L: [166 162 159  76 117 141 124  77  90 134 131  98 103  85 105 148]
Y: [119 143 101 109 143 132 118  83 125 150 160 112 159 112 175  95]
M: [101 143 118 150 109  95 159 125  83 175 112 160 143 132 119 113]
perm: [ 76  77  85  90  98 103 105 117 124 131 134 141 148 159 162 166]	L
perm: [105 148 117 162  90 159 131 103  76 124  77  98 141 134  85 166]	L
perm: [119 132 109 143 159 125 143  83 160 118 150 112 113 101 175  95]	M
perm: [ 95 119 143 101 109 143 132 118  83 125 150 160 112 159 112 175]	Y
perm: [113 119 132 143 160 112 175  83 125 159  95 109 150 118 143 101]	M
perm: [ 83  95 101 109 112 113 118 119 125 132 143 143 150 159 160 175]	M

E: [145 108 105 127 109 139  96 153 146 131 172]
V: [145 153 105 131 173  96 146 108 127 109 139]
S: [139 146 108 108 153 105 173  96 127 145 131]
perm: [108 127 109 139 145 153 105 131 173  96 146]	V
perm: [173 131 145 109 139 127 105  96 146 108 153]	V
perm: [ 96 105 108 109 127 131 139 145 146 153 173]	V

U: [157 134 106 130 134 147 135  83 131 129  95 124 111 107 126 120 135 135
  97 115 120 131  86 143 125 143  97  95 111 135 160 143 147 108  89 116
 147  89]
H: [131 125 115 135  95 160 129 157 147 124 106 115 147 126 147 120 130 143
  97 135 135 111  97 111 108 135 134 107  83 134  89 143  95 143 131 120
  89  86]
F: [134 158 123  93 171 136 168 153 120 120 152 173 153 113 139 103 140  92
 111 108 112 168 102  99 110 141  88 110 115 131 103 119 101 131 146 105
 180 139]
W: [120  96  94 105 138 125 126  90 134 120 118 140  91 140 134 143 141 108
 112 144 112 118 140 142 147  78 108 146 101 151  97  99  96 119 107 109
  93 143]
Z: [156 127 118 123 151 147 154 138 136 136 146 162 153  87 138 109 120 121
 110 134 136 164 103  96 126 129 114 131  95 124  96 139 132 142 124 112
 168 118]
perm: [143  93 109 107 119  96  99  97 151 101 146 108  78 147 142 140 118 112
 144 112 108 141 143 134 140  91 140 118 120 134  90 126 125 138 105  94
  96 120]	W
perm: [ 86 143 125 143  97  95 111 135 160 143 147 108  89 116 147  89 157 134
 106 130 134 147 135  83 131 129  95 124 111 107 126 120 135 135  97 115
 120 131]	U
perm: [ 89 143  95 143 131 120  89  86 131 125 115 135  95 160 129 157 147 124
 106 115 147 126 147 120 130 143  97 135 135 111  97 111 108 135 134 107
  83 134]	H
perm: [ 97  95 111 135 160 143 147 108  89 116 147  89 157 134 106 130 134 147
 135  83 131 129  95 124 111 107 126 120 135 135  97 115 120 131  86 143
 125 143]	U
perm: [130 143  97 135 135 111  97 111 108 135 134 107  83 134  89 143  95 143
 131 120  89  86 131 125 115 135  95 160 129 157 147 124 106 115 147 126
 147 120]	H

Q: [122 110  90 169]
B: [ 89 110 122 169]
G: [183 179 152 175]
C: [153 140 181 141]
A: [ 75 179 152 175]
T: [122  90 169 111]
perm: [141 153 140 181]	C
perm: [111 169  90 122]	T
perm: [ 90 110 122 169]	Q

N: [104 104 187  97 159 179 152 179  95 111  75 125]
D: [134  93 179 153  71 153 179 103 109 182 141  97]
X: [152 160 179 104 111  95 104  75 125  97 179 187]
perm: [ 75  95  97 104 104 111 125 152 160 179 179 187]	X
perm: [ 75  95  97 104 104 111 125 152 159 179 179 187]	N

J: [122 119  82 163 120  96 107 120 147 172 121  92  83 134 153 169 107]
K: [121 169  84 107 119 147 153 120 163 122  92 107  96  82 134 120 172]
P: [163 143  71 165 135  94 160 165  93 103 128 105 148 172 161 125  99]
perm: [172 120 134  82  96 107  92 122 163 120 153 147 119 107  84 169 121]	K
perm: [ 99 125 161 172 148 105 128 103  93 165 160  94 135 165  71 143 163]	P
perm: [148 172 161 125  99 163 143  71 165 135  94 160 165  93 103 128 105]	P
perm: [107 169 153 134  83  92 121 172 147 120 107  96 120 163  82 119 122]	J
perm: [119  82 163 120  96 107 120 147 172 121  92  83 134 153 169 107 122]	J

Dudo: [140 192 140 108 180 145 125  74 125]
geguz: [146  62 168 117 111  87 107  95  98]
vezul: [107  98 117  87 111 146  62  95 169]
giz: [ 87 117  62 168  95  98 106 146 111]
perm: [111  87 107  95  98 146  62 168 117]	geguz
perm: [ 62  87  95  98 106 111 117 146 168]	giz
perm: [ 62  87  95  98 107 111 117 146 168]	geguz

Kor: [134 123 139 128 151 176 163]
nini: [123 136 127 120 165 160 154]
peb: [137 108 123 134 181 144 162]
lozi: [118 110 126 120 165 147 163]
rodu: [139 124 175 134 152 153 128]
gafi: [152 124 133 141 172 169 150]
tive: [134 123 139 128 151 176 151]
Zoto: [134 124 138 128 153 175 152]
perm: [152 175 153 128 138 124 134]	Zoto
perm: [124 128 134 138 152 153 175]	Zoto

vezok: [135 146 129 116 126 131 104 130 129 127 139 140 127 129 128 121 130 102
 130 162 130 140 153 116 181 107 117 122 139 115 111 122 144 124 137 130
 123 124 133 101 123 148 116 156 164 143 124 144 120 122 155 142 126 123
 103 145]
Gevo: [122 130 115 164 103 143 130 162 116 127 137 133 107 135 156 181 126 116
 124 145 129 129 153 143 146 120 117 140 111 123 140 123 123 139 104 127
 101 130 144 139 124 142 123 129 116 131 122 155 130 148 126 121 129 124
 128 102]
lil: [140 143 117 122 130 116 124 126 127 122 130 142 128 122 101 115 130 144
 143 148 102 123 124 103 123 130 120 127 140 145 126 111 129 156 116 135
 164 153 130 116 139 146 129 107 137 123 181 129 139 104 124 162 121 131
 133 155]
perm: [101 102 103 104 107 111 115 116 116 116 117 120 121 122 122 123 123 123
 123 124 124 124 126 126 127 127 128 129 129 129 129 130 130 130 130 131
 133 135 137 139 139 140 140 142 143 143 144 145 146 148 153 155 156 162
 164 181]	Gevo
perm: [101 102 103 104 107 111 115 116 116 116 117 120 121 122 122 122 123 123
 123 124 124 124 126 126 127 127 128 129 129 129 130 130 130 130 130 131
 133 135 137 139 139 140 140 142 143 144 144 145 146 148 153 155 156 162
 164 181]	vezok
perm: [145 103 123 126 142 155 122 120 144 124 143 164 156 116 148 123 101 133
 124 123 130 137 124 144 122 111 115 139 122 117 107 181 116 153 140 130
 162 130 102 130 121 128 129 127 140 139 127 129 130 104 131 126 116 129
 146 135]	vezok
perm: [139 104 124 162 121 131 133 155 140 143 117 122 130 116 124 126 127 122
 130 142 128 122 101 115 130 144 143 148 102 123 124 103 123 130 120 127
 140 145 126 111 129 156 116 135 164 153 130 116 139 146 129 107 137 123
 181 129]	lil
perm: [164 123 116 122 120 156 129 142 181 139 137 131 104 144 124 101 133 115
 140 127 139 122 129 144 130 153 140 122 146 117 123 130 130 130 129 124
 130 148 123 135 145 107 128 126 126 103 155 116 162 124 102 127 121 116
 111 143]	vezok
perm: [181 129 139 104 124 162 121 131 133 155 140 143 117 122 130 116 124 126
 127 122 130 142 128 122 101 115 130 144 143 148 102 123 124 103 123 130
 120 127 140 145 126 111 129 156 116 135 164 153 130 116 139 146 129 107
 137 123]	lil

vezuf: [156 153 132 115 163 161  64 141 143 136  84  89 160 156 163]
bisi: [ 75 103 111 185 169 116 172 189  98 187 136 159 120 178  76]
bas: [135 127 130 127 146 151 147 156 118  82 155 139 142 149 143]
Puf: [189 111 103 169 178 159  76  98 116 137  75 120 185 172 187]
fevi: [116 162 151  97 113 150 103 159 143 108 141 113 122 130 121]
perm: [163 156 153 132 115 163 161  64 141 143 136  84  89 160 156]	vezuf
perm: [ 75  76  98 103 111 116 120 137 159 169 172 178 185 187 189]	Puf
perm: [113 122 130 121 116 162 151  97 113 150 103 159 143 108 141]	fevi

Sido: [139 145 157 125  93 139 152 152 142 170 156 148 142]
dabi: [133 157  96 114 147 111 137 139 141 130 111 152 122]
rik: [139 110 145 110  97 126 145  84  97  92 143 168 138]
Sasem: [133 170  87 117 160 110 136 155 154 144 105 150 121]
fupa: [142 185  80 134 189 115 148 176 171 127 110 154 127]
Vone: [145 147 125 157 170 139 152 156 152  93 142 139 142]
Dazo: [119 132 128 130 128 131 112 143 138 169 120 105 122]
Gelo: [121 125 135 125 117 131 114 131 129 166 123 112 124]
bosa: [153  87 160 121 117 136 110 133 105 144 155 150 170]
perm: [142 152 142 139  93 147 156 152 139 157 125 170 145]	Vone
perm: [170 105 136 133 144  87 117 110 154 155 160 150 121]	Sasem
perm: [139 142 145 147 125 157 170 139 152 156 152  93 142]	Vone

